In the rows, zero is written as 128.
First come named turns, each shown by rows before and after it. For each pair of rows after them, which turns, in which order, take the first row to the second? The first pair is done for you.
Z_184:
[129 146 147 104 140 139 129 133 137] => [140 142 140 111 125 140 127 121 153]
[139 121 118 124  92 137 120 128 147] => [131 125 131 139 129 114  87 143 126]
[164 116 121 113 101 145 125 127 182] => [154 119 141 132 158 108  77 151 145]
Z_678:
[103 150 145 112 175 136 125 102 111] => [102 142 145 112 178 127 132 124  94]
[143 100 116 123 125  82 128 156 102] => [148 116 122 133 124 101 106  80 154]
[127 172 139 107 138 143 124 110 166] => [122 157 135 106 139 119 136 183 114]
[134 116 117  90  89 147 151 174 125] => [133  98 113 166  98 102  88 151 127]
Z_351:
[103 116 131 104 129 132 167 143 115] => [119 105 118 117 100 135 165 131 140]
[149 135 125 101 120 174 164 171 137] => [153 138 129  99 119 181 161 158 148]
[152 121 116 132 103 152 126  97 174] => [111 151 151 105 179 149 133 120 118]
[131 151 127 124 113 124 118  98 136] => [116 155 134 118 135 114 125 126 102]

Each pair is two turns apart.
[ 89 137 127 129 116 110 170 124 108] => [ 91 145 128 131 116 120 162  95 130]
Z_678 then Z_678
[ 87 114 101 131 116 116 133 125  97] => [ 95 125 105 125 115 136 126  85 135]
Z_184 then Z_351
[116 132 132 161 151  93 101 133 103] => [ 96 132 125 166 136 106 128 112 100]
Z_184 then Z_678
[122 140 131  84 171 147 147 131 116] => [112 129 115  98 134 149 178 130 109]
Z_678 then Z_184
[111 109 119 140  79 142 142 122 119] => [ 86 129 140 122 128 141 145 128  93]
Z_351 then Z_351
[104 169 169 128 203 131  84  54 143] => [167  90  95 195  59  98 100 107 168]
Z_351 then Z_351
[155 113 115 133 105 123 102 164 106] => [128 150 147 113 164 142  93 111 112]
Z_678 then Z_351
[147 129 115  91 121 107  75 160 128] => [150 133 117  83 118 120  80 146 146]
Z_351 then Z_678
[149 109 114 184  91 100  92 108 154] => [112 161 157  66 165 155 153 130 126]
Z_351 then Z_678
[109 149 114 127 122 135 130  96 134] => [ 99 146 114 138 132 121 124 109 111]
Z_351 then Z_678
[129  84  97 146  88 115 147 189 106] => [132 113 106  95  80 171 174 127 166]
Z_678 then Z_678
[186 121 148  98 155 122 109 183  94] => [196 140 156  86 160 151  95 123 142]
Z_351 then Z_351
[168 129 145 100 141 150 118 145 146] => [176 115 137 125 134 132 100 148 146]
Z_678 then Z_351
[155 127 120  96 116 144 152 125 150] => [169 126 128  96 129 134 122 138 150]
Z_184 then Z_678
[118 160 146 105 164 154 147 114 120] => [135 124 117 184 121 113 110 102 129]
Z_351 then Z_678
[158 108 139 158 125 103 107 146 145] => [150 135 157  96 147 142 141 142 151]
Z_351 then Z_678
[126 149 139 140 165 115 102 119 121] => [136 154 133 107 139 150 133 103 153]
Z_678 then Z_184
[127 109 119 173 108 101 121 135 117] => [ 98 147 151 116 158 135 146 112 111]
Z_678 then Z_351
[ 82 144 114 119 109 159 170  67 136] => [111 114  90 139  61 144 168  97 145]
Z_678 then Z_351
[ 87 153 120 109  89 162 181 129 140] => [125 142 114  98  72 157 156 155 167]
Z_184 then Z_678
[126  99 132 163 118 104 103 149 116] => [ 96 134 160 114 164 137 128 128 107]
Z_678 then Z_351
[119 151 151  98 164 136 128 129 128] => [119 145 151 125 164 124 102 112 135]
Z_678 then Z_678
[107 122 129 171 130 109 111 114 130] => [ 93 136 137 115 135 135 162 145 112]
Z_678 then Z_351
[131 130 149 145 146 130 108 102 131] => [127 125 147 137 149 120 123 148  98]
Z_678 then Z_678
[180 140 137 124 159 156 123 139 155] => [188 128 128 135 145 146 122 161 147]
Z_678 then Z_351
[130  99 131 198 124 116 113 156 118] => [105 124 144 193 141 142 120  89 142]
Z_184 then Z_678
[137 118 104 104 110 112 139 197 128] => [145 140 109  91 106 149 137 120 188]
Z_678 then Z_678
[131 100 117 140  97 118 148 155 120] => [130 113 127 105 114 136 160 166 120]
Z_351 then Z_678
[159 147 154  93 151 144  89 120 174] => [145 154 157  69 152 159 121 126 161]
Z_184 then Z_184
[123 130  92 111 105 155 146 136 119] => [126 134  98 137 122 147 105  92 139]
Z_678 then Z_351
[149 118 118 114 115 143 143 125 139] => [147 125 133 124 152 126 104 122 132]
Z_184 then Z_351
[ 83 138 124 122 165 152 125  98 110] => [ 80 131 123 136 167 134 113 110  98]
Z_678 then Z_678
[145 112 134 146  88 135 129 104 142] => [123 137 154 120 128 149 133  85 134]
Z_351 then Z_184
[166 116 156 127 162  93  67 164 118] => [175 114 128  83  75 154 159 129 166]
Z_184 then Z_184
[132 134 140 102 151 122 132 160 128] => [155 122 129 121 127 118 112 142 162]
Z_184 then Z_184
[124 128 112 163 111 126 112 111 132] => [109 132 122 156 135 118 116 133 102]
Z_351 then Z_351
[117 132 132 115 151 129 120 116 123] => [131 109 116 127 120 119 125 144 115]
Z_678 then Z_351
[ 94 150 148 124 173 147 138 123 108] => [137 124 117 149 100 154 132  94 169]
Z_351 then Z_351
[142 136 145  93 129 159 139 144 165] => [156 123 142 108 131 136 117 174 152]
Z_184 then Z_678
[ 80 120 127 181 146 117 118 100  90] => [100 131 118 125 103 171 166  74 143]
Z_351 then Z_678
[124 139 122 124 120 154  91  73 167] => [116 110 111 162 126  98  74 152  98]
Z_678 then Z_678
[130 120 122 109 129 115 150 184  95] => [151 102 103 164  91 106 116 136 137]
Z_184 then Z_678
[106 158 143 126 129 157 130  44 170] => [142 117 102 108  53 145 182 148 143]
Z_678 then Z_351
[116 119 133  46 142 155 181 168  91] => [143 127 128  48 114 184 166  97 164]
Z_351 then Z_351
[ 98 162 144 141 137 121 121 101 133] => [ 94 157 140 121 127 125 153 140 111]
Z_184 then Z_678
[134 119 112 155  81 121 134 125 139] => [135 118 110 141  78 124 145 145 129]
Z_678 then Z_678
[126 129 130  93 134 142 137 165 115] => [152 115 119 126 116 120  96 159 142]
Z_351 then Z_184
[120 136 140 158 142 124 117 101 120] => [124 130 133 125 121 135 159 146 102]
Z_678 then Z_351
[127 143 153 105 167 129 134 154 111] => [160 134 136 117 121 146 122 108 175]
Z_351 then Z_351
[136 122 120 126 115 124 147 170 121] => [121 150 144 104 157 142 136 131 136]
Z_351 then Z_351
[129 103 119 148  84 103 142 124 107] => [130 113 122 117  79 125 166 121 118]
Z_678 then Z_678
[144 111 143 107 118 171 156 126 145] => [139  95 135 139 113 142 149 165 106]
Z_678 then Z_184
[171  97 103 133  86 117 129 173 146] => [137 111 119 105 124 122 159 198  98]
Z_184 then Z_184
[140 125 116 168  92 138 109  75 153] => [114 164 153 102 154 167 129  79 135]
Z_184 then Z_678
[122  87 123 123 101 135 131 164 107] => [127 103 128 105  97 169 137 116 145]
Z_678 then Z_678
[120 160 128  92 140 144 137  82 152] => [105 138 119 159 153  92  95 100 107]
Z_351 then Z_678
[ 85 133 167 149 169 126  97  39 142] => [146 111 131 102  73 164 146  68 201]
Z_678 then Z_184
[132 142 112 163 102 119 106  86 131] => [101 165 129 125 133 143 145  90 108]
Z_351 then Z_184
[132 125 132 121 142 123 121 142 126] => [121 132 134 113 145 131 130 130 127]
Z_678 then Z_184
[119 150 145 108 110 125 146 120 134] => [122 143 144 140 112 107 119 104 136]
Z_678 then Z_678
[158 136 154  67 150 132 150 165 143] => [183 126 150 103 148 106  97 156 163]
Z_184 then Z_184
[127 142 145  67 160 142 123  82 206] => [105 117 143 101 190  74 113 195 100]
Z_184 then Z_351
[118 104 121 131  89 167 194 120 139] => [ 96 100 134 159 135 124 163 165  75]
Z_351 then Z_678
[119 146 148  99 167 147  99  87 148] => [156  96  99 144  77 122 112 132 149]
Z_351 then Z_351
[115 115 106 138 117 134 146  85 137] => [119 118 107 114 113 147 166 104 133]
Z_678 then Z_351
[ 95 115 102 127 133 132 167 112 129] => [104 111 108 154 158 104 120 118 122]
Z_184 then Z_184
[112 135 100 147  86 142  90 108 130] => [ 91 159 121  97 131 158 116 129 103]
Z_351 then Z_678
[128 134 135 108  95 166 166  81 159] => [152 115 120 128  71 152 151  98 169]
Z_678 then Z_351
[128 165 152 117 151 156  98  40 197] => [181 120 106  84  56 158 153 142 196]
Z_678 then Z_184
[120 128 119 151 110 130 143  72 142] => [111 125 128 171 143  95 112 106 100]
Z_184 then Z_351
[145 100 123 139  83 112 125 153 120] => [116 147 163 111 154 137 114  92 132]
Z_678 then Z_351
[ 82 142 140 122 144 135 146 115  86] => [103 117 113 126  90 131 165 141  93]
Z_184 then Z_678
[139 133 137 125 126 158 152  96 166] => [110 127 148 161 171 114 123 128 105]
Z_351 then Z_678
[146 135 139 123 141 135 144 150  81] => [160 118 122 159 106 125 132 137  99]
Z_184 then Z_678
[119 112 110 128 109 141 144 120 128] => [125 117 120 137 127 138 112 100 144]
Z_351 then Z_184
[126 122 100 140 126 130 112 130 116] => [123 125  96 129 120 140 131 129 114]
Z_184 then Z_184
[109 110 138 127 149 110 120 150  91] => [ 97 129 145 119 158 134 130  95 119]
Z_678 then Z_184
[135 126 144 124 161 126 101 171 123] => [116 146 152 105 167 153 127 138 129]
Z_678 then Z_184
[134 143 129  79 118 167 170 132 144] => [171 118 109 125  88 138 124 129 175]
Z_351 then Z_184
[133 138 128 133 167 109 125 135 106] => [129 150 130 117 158 137 145 103 127]
Z_678 then Z_184
[111 136 142 124 153 117 137 160  84] => [152 116 113 141  79 131 137 120 152]
Z_351 then Z_678
[124 105 101 197  69 107 148 131 111] => [122 117 105 138  63 143 195 150 111]
Z_678 then Z_678
[138 129 151 127 162 111  72 164 104] => [147 113 116  99  78 151 159 166 124]
Z_184 then Z_351
[133 137 144 108 157 131 105 122 132] => [143 134 133 107 128 144 116 109 155]
Z_184 then Z_184
[ 90 169 161  92 198 149 136  91 136] => [134 148 144 135 160 132  82  62 189]
Z_184 then Z_184
[148 129  97 120  85 140 156 129 141] => [151 123  95 151  88 125 130 111 147]
Z_678 then Z_678
[163 107  95 141 115 134  83 124 149] => [133 136 123 121 168 146  78  94 140]
Z_184 then Z_678
[ 89 126 145 107 138 153 141  97 136] => [ 88 105 129 162 126 119 116 105 118]
Z_351 then Z_678
[148 125 124 151 135 104 105 151 125] => [139 143 139 136 162 113 101 128 130]
Z_351 then Z_351
[133 145 136 132 121 108 156  84 148] => [131 141 129 129 108 109 172  94 140]
Z_351 then Z_184
[ 89 141 154 117 170 145 139 116  95] => [123 107 116 174  97 130 121  86 144]
Z_351 then Z_678
[139 119 136 168 141 120 110 106 157] => [113 133 139 122 136 154 177 112 137]
Z_184 then Z_184
[126 121 120 169 112 103 109 121 130] => [108 137 138 154 147 104 109 128 107]
Z_351 then Z_351
[139 107  91 185  71 102 141 155 110] => [110 120 101 159  96 114 174 175  75]
Z_184 then Z_184
[145 130 138 144 149 118  84 123 145] => [131 138 130 101 117 160 160 116 149]
Z_184 then Z_184
[117 113 125 156 102 126 158 130 140] => [ 96 132 145 137 144 128 157 135 116]
Z_351 then Z_351
[142 113 139 160 140  95  76 167 117] => [142 130 146  81 129 146 144 185 125]
Z_678 then Z_678
[105 149 135 123 131 146 161  66 130] => [ 96 142 145 144 164 108 131 109  83]
Z_184 then Z_351
[127 127 126 137  89 114 112  96 112] => [111 147 142  95 117 131 135 108  98]
Z_351 then Z_678
[120 129 138 133 155 103 120 144  94] => [126 126 120 110 103 138 171 120 126]
Z_184 then Z_351
[108 103 101 148  84 121 155 142 121] => [115 128 123 148 123 132 105  79 167]
Z_184 then Z_351
[110 128 128 137 117 131 149 129 111] => [111 133 131 135 114 142 149 111 123]
Z_678 then Z_678
[163 118 148 123  89 133 160 159 126] => [172 133 169 138 130 125  99 115 154]
Z_351 then Z_184
[142 136 128  89 129 137 133 149 144] => [145 136 130 122 132 126  99 113 161]
Z_678 then Z_678
[141 128 123 121 146 112 142 166  81] => [114 149 136 129 171 124 142 109  87]
Z_678 then Z_184
[100 138 141 115 157 123 148 155 104] => [136 109 111 155  90 119 132 126 156]
Z_351 then Z_678
[157 111 115 115  98 104 159 186  85] => [173 143 134  98 110 148 129  75 178]
Z_184 then Z_351
[171 129 118  88 129 138 123 182 143] => [174 137 119 107 130 147 100 125 180]
Z_678 then Z_678
[135 122 128 155 128  98 101 117 119] => [134 145 138  93 127 142 141 105 138]
Z_351 then Z_678
[125 137  97 144  59 166 163  91 153] => [ 78 153 132 138 151 128 149 154  55]
Z_351 then Z_678
[112 151 152 117 148 125 154 130  93] => [152 132 133 159 115 107 102 104 143]
Z_184 then Z_184
[113 126 137 144 165 115 105 134 108] => [135 114 114 136 100 145 137 102 158]
Z_184 then Z_184
[132 126 115 127  98 120 124 149 124] => [133 136 117 114  98 134 132 132 140]
Z_678 then Z_678
[114 148 146 139 178 131 113  84 128] => [105 121 122 139 136 119 167 153  75]
Z_184 then Z_351
[164 119 110 141 125 123  98 133 141] => [159 131 125 122 149 128  93 144 135]
Z_678 then Z_184
[155 144 155  96 174 127  86 137 145] => [138 127 144 122 166  99  96 178  96]
Z_184 then Z_678
[108 101 133 123 136 118 135 189  72] => [138  96 134 160 143  97  68 160 108]
Z_351 then Z_184
[170 127 125 105 119 121 117 173 155] => [164 128 134 136 140 108  81 139 161]
Z_184 then Z_678
[100 148 103 118 115 109 153 129 125] => [102 150 104 125 117 112 144 105 139]
Z_678 then Z_678
[147 128 111  99  84 132 156 160 152] => [121 124 119 138 126  91 126 186  97]
Z_678 then Z_184
[112 106 129 171 131 107 143 171 114] => [127 119 126 149 106 148 161 106 175]
Z_184 then Z_351
[154  99 133 114 193 116  52 139 135] => [112  94 131 141 197 102  77 143  88]
Z_184 then Z_678
[142 124 119 163  90 127 102 119 161] => [153 129 129 147 113 122  81 147 155]
Z_678 then Z_184
[ 78 146 143 135 158 133 141  98 100] => [ 93 124 121 125 112 134 177 147  88]
Z_184 then Z_678
[125 129 148 129 158 129 122  65 141] => [118 132 149 117 154 138 141  66 139]
Z_184 then Z_184
[155 113 112 185 102  62  72 107 142] => [ 83 177 163  93 190 116 140  95  93]
Z_351 then Z_184
[191  96 121 143 104 128 100 146 141] => [158 141 162  90 174 163 112 120 131]
Z_678 then Z_351
[113 118 130  84 154 139 143 186  96] => [137 133 134  72 141 174 122 103 175]
Z_351 then Z_351
[140 120 148 121 147 133 124  94 168] => [147  88 123 145 109 106 134 150 136]
Z_351 then Z_351
[141 113 113 179 123  98  97 145 114] => [149 114  99 159  75 131 138 120 143]
Z_184 then Z_351
[133 115 121 150 131 105 116 155 109] => [141 121 110 131  97 137 143 118 150]
Z_184 then Z_351
[146 123 129 134 163 135 114 138 124] => [140 119 123 125 150 137 140 156 112]
Z_351 then Z_184
[137 153 133 127 127 155 123  95 146] => [144 124 113 148  94 131 134 150 113]
Z_351 then Z_351
[130 106 130  97 155 128 135 139 111] => [153  94 119 118 135 122 111 121 141]
Z_184 then Z_184
[120 112 116 165  91 130 136  85 157] => [116  97 112 168  94 104 140 149 108]
Z_678 then Z_678
[161 110  96 185  66 116 117  91 159] => [125 170 146  66 144 179 176  96 140]
Z_678 then Z_351
[155 127 133  84 118 118 117 164 145] => [148 136 140  78 131 119 117 160 141]
Z_351 then Z_351
[155 115 119 119  90 145 146 135 144] => [153 129 144 131 144 126  88 118 146]
Z_184 then Z_351
[ 96 143 124 152 108 173 164  76 124] => [ 99 124 110 166  88 152 171 119  97]
Z_351 then Z_351
[148 132 132 142  95  88 103 139 122] => [152 135 126 132  77 103 119 120 140]
Z_184 then Z_351
[165 120 131  84 116 139 128 145 160] => [149 129 146  86 156 125 116 165 129]
Z_184 then Z_184
[110 112  97 169  77 120 157  98 109] => [129 111 106 190 103  98 102  96 121]
Z_678 then Z_184
